Each row is where one point has got to under a steady rotation. How many ticks took it there?
The counts run from 0 to 221.
[-28  47  -7 -25   1 -14  19 -15  46  48 -13 -56  27  -6 -12   0  63 -35
  12  -5 -24 -24 -19 -20 -13  13  32  13 -37 -23 -16   6   8]
105
[-17 -26  10 -13  29 -33  41  29 -30 -47  25  58  16   0 -10  11 -41  22
 -31   9 -14  -8 -36  24 -20 -19  54  20   8   9  13  10  21]
133
[-14  18   3  18  -3 -16  28 -35   1 -27 -77   6  13 -20  -3  19 -25  16
 -18 -40 -18 -12 -52  -7 -29 -10   8 -52 -14 -19  25 -30  23]
202
[ 26  31 -30  31 -10   9   7 -38  29 -39 -45 -34  12  -7  38   6  16 -21
  27 -31 -20   4 -31 -22  42  -8 -31 -35  -6  19  -5   4  25]
11
[-11  49 -32  -3   5  22  25 -18  38  14  60  11 -22 -17  47 -11 -37  19
  14  -6   6 -22 -26   2 -59 -44 -14 -10 -24  -8   1 -27  32]
1
[ 20 -27 -26  21  48 -41  -9 -20 -23 -26 -38 -15   3   1   5  19 -36 -17
 -34   9 -21   7 -42 -11  -8 -21  60  14  48  -3   6   2 -26]
20
[  6 -19  59 -16 -69  -4  11  39   1  13  -6  22  -4 -16 -37  23  16  59
   2 -38  13 -10  21 -15 -10  11  39  19 -27   7   2  23   9]
64
[-22  28  -6  24  12 -54   8 -26  19  13 -40  15 -39   8 -13  -3 -39  -4
 -40 -11   2  -5   7 -38 -52 -16  15 -34 -13 -17  26   8 -55]
96
[-24 -59   4  -8 -26  -1  29 -18 -20 -51   2  36  31 -45  16   1  -2   6
   6   7  28 -12 -37  15  44  59  12  33  14 -13 -10  32 -13]
57
[ -7 -30  26  16 -18 -38  12   9  -1  10 -20  -2 -15 -16 -22  -4  11   7
 -15  -2  28 -12  10 -26   8  45  64  34  -7 -24   2  65 -53]
164
[ 34  49  -8  -1  21  -9 -14  -3   3  -1  -1  -4  16 -10  25 -17 -18 -56
 -24  36 -27  -7 -47  21  -6 -27 -46 -40 -26  -3   6 -35  49]
215
[-31 -32   9   0   1 -45  14 -10   1  -3  31  33 -24 -11   8 -12 -30   5
 -20  25  43  -4  20 -15 -10  33  36  32  15 -17   9  55 -68]
163
[-33 -59   0 -75   9 -28  28 -25  -4  12  19  31  31   4 -31  28  22 -19
 -10  27 -19   7  -4  -4  -7  35  18  33  52  -9  22  -5 -26]
128
[-10  18  31 -40  24 -42  -4  27   2  43  38   9  19 -19 -21 -33  10 -47
 -46  65   1 -23 -14  23 -27  16  16  10 -29 -19  -9   8   7]
139
[ -1   2  -8   5  30 -41  -8  -3   6  45 -14  -4 -32   5 -16  13 -35   7
 -28  -1   2  -4 -12 -27 -71 -32  76  16  21 -21  17   3 -33]
97
[  2 -33  56 -17 -42 -24   3  33  -7  28  -9  -3   2 -26 -40   7  21  20
 -17  -2  21 -10   6  -6 -16  34  75  33 -12 -16  -9  39 -18]
63
[  0  -3  19 -18 -18  21   1  12  -4  21  50   4  -2 -48  21 -18 -12  22
  11  14  35 -32 -32  30 -38   1  39  51 -17 -37 -23   1  34]
68
[ 50 -15  16 -20 -41  22 -27  -4  -8  -5 -17 -28  46 -39  -4   0  40 -32
  19  13  -5   1 -29  11  59  36 -30   1   1  10 -27  -9  40]
46
[ -9  38   3 -22  15 -39  29  22  27   3  22  38   6  42 -15  20 -16  -8
 -25  10 -36  -2  15 -19 -58 -53  -1 -36 -21  29  30 -15  25]
209
[ -1  -8 -27 -64  24  -3   9  -2  20  13  71  -6  41  10  15   8  38 -53
  14  46 -26  11 -11   7  18   0  -9  28  28  20 -10 -13  29]
217
[-24 -18 -35  -4   8  -2   2 -74  12  13 -42 -51  17 -27  10   6  32 -34
  19  -4   1  -3 -41 -25  10  40  18  20  27 -40  -4   4 -45]
194
[ 62  -4   1 -23   9   1 -24  39 -15 -19  52  25   7  13  18  11 -40 -14
  -5  35 -18  16  -9  24   8 -55 -16   1  18  47   1  -8  55]
43
[  2  -7  32 -67 -14 -16   4  40  12  51  48  -3  36  -8 -37  -5  47 -18
 -10  37  -8  -4  18   1 -12  20  42  46 -19   2 -12  17  23]
140
[ 11   7  26 -32 -11 -25  11  20  -5  18 -21  41   9  22 -49  29 -23  24
 -36 -17 -35   6   5  -5 -64 -51  11 -28   1  20  40 -32  35]
30
[ 38 -48 -11  -3  24 -24 -13 -10 -25 -28 -43 -25  34 -11  -2  24  -4 -32
  -3   9 -25  13 -56   0  31  -4  57  30  51  -2  -7  12   1]
122
[ -3  49 -29  14 -29  -4  19 -32  60  -3  10  -4 -19  16  38   4  24 -20
  21 -15   7   5  29 -39  19   4 -60 -42 -26  26   5  18 -17]
184
[-10 -22 -13  -2  -2  -4  15 -58 -20 -51 -41  45  22  -3   1   8 -27 -17
 -21   3 -10   3 -36   7   8  19 -58 -51  28  -2  36 -31  -3]
125
[ -4 -21 -62   9  25   4   5 -65   5 -27  31  16 -16  -9  57  10 -50  -5
  16   7  10   8 -40  -8 -10 -18 -10   8  50  -2  12 -19 -17]
192
[ 10 -20 -31  20  -8  12   5 -54   1 -26   5  28 -34 -25  46  17 -68  31
  18 -20  21   8 -22 -16 -36 -25 -20 -16  32  -7  14 -27 -18]
90
[  9  12   5 -62  24 -22  -7  25  20  50  51 -12  27   8 -13 -15  30 -62
 -27  57 -17   0   3  15 -18  -6  14  23   1  10  -6  -8  31]
38
[ 47  -8  -8 -19 -14 -14 -33  -7   5   8 -26   9   9  26  -8  43   0 -22
  -8  -7 -25  41  29 -43   2 -31 -32 -39  47  49  30 -30   0]
119
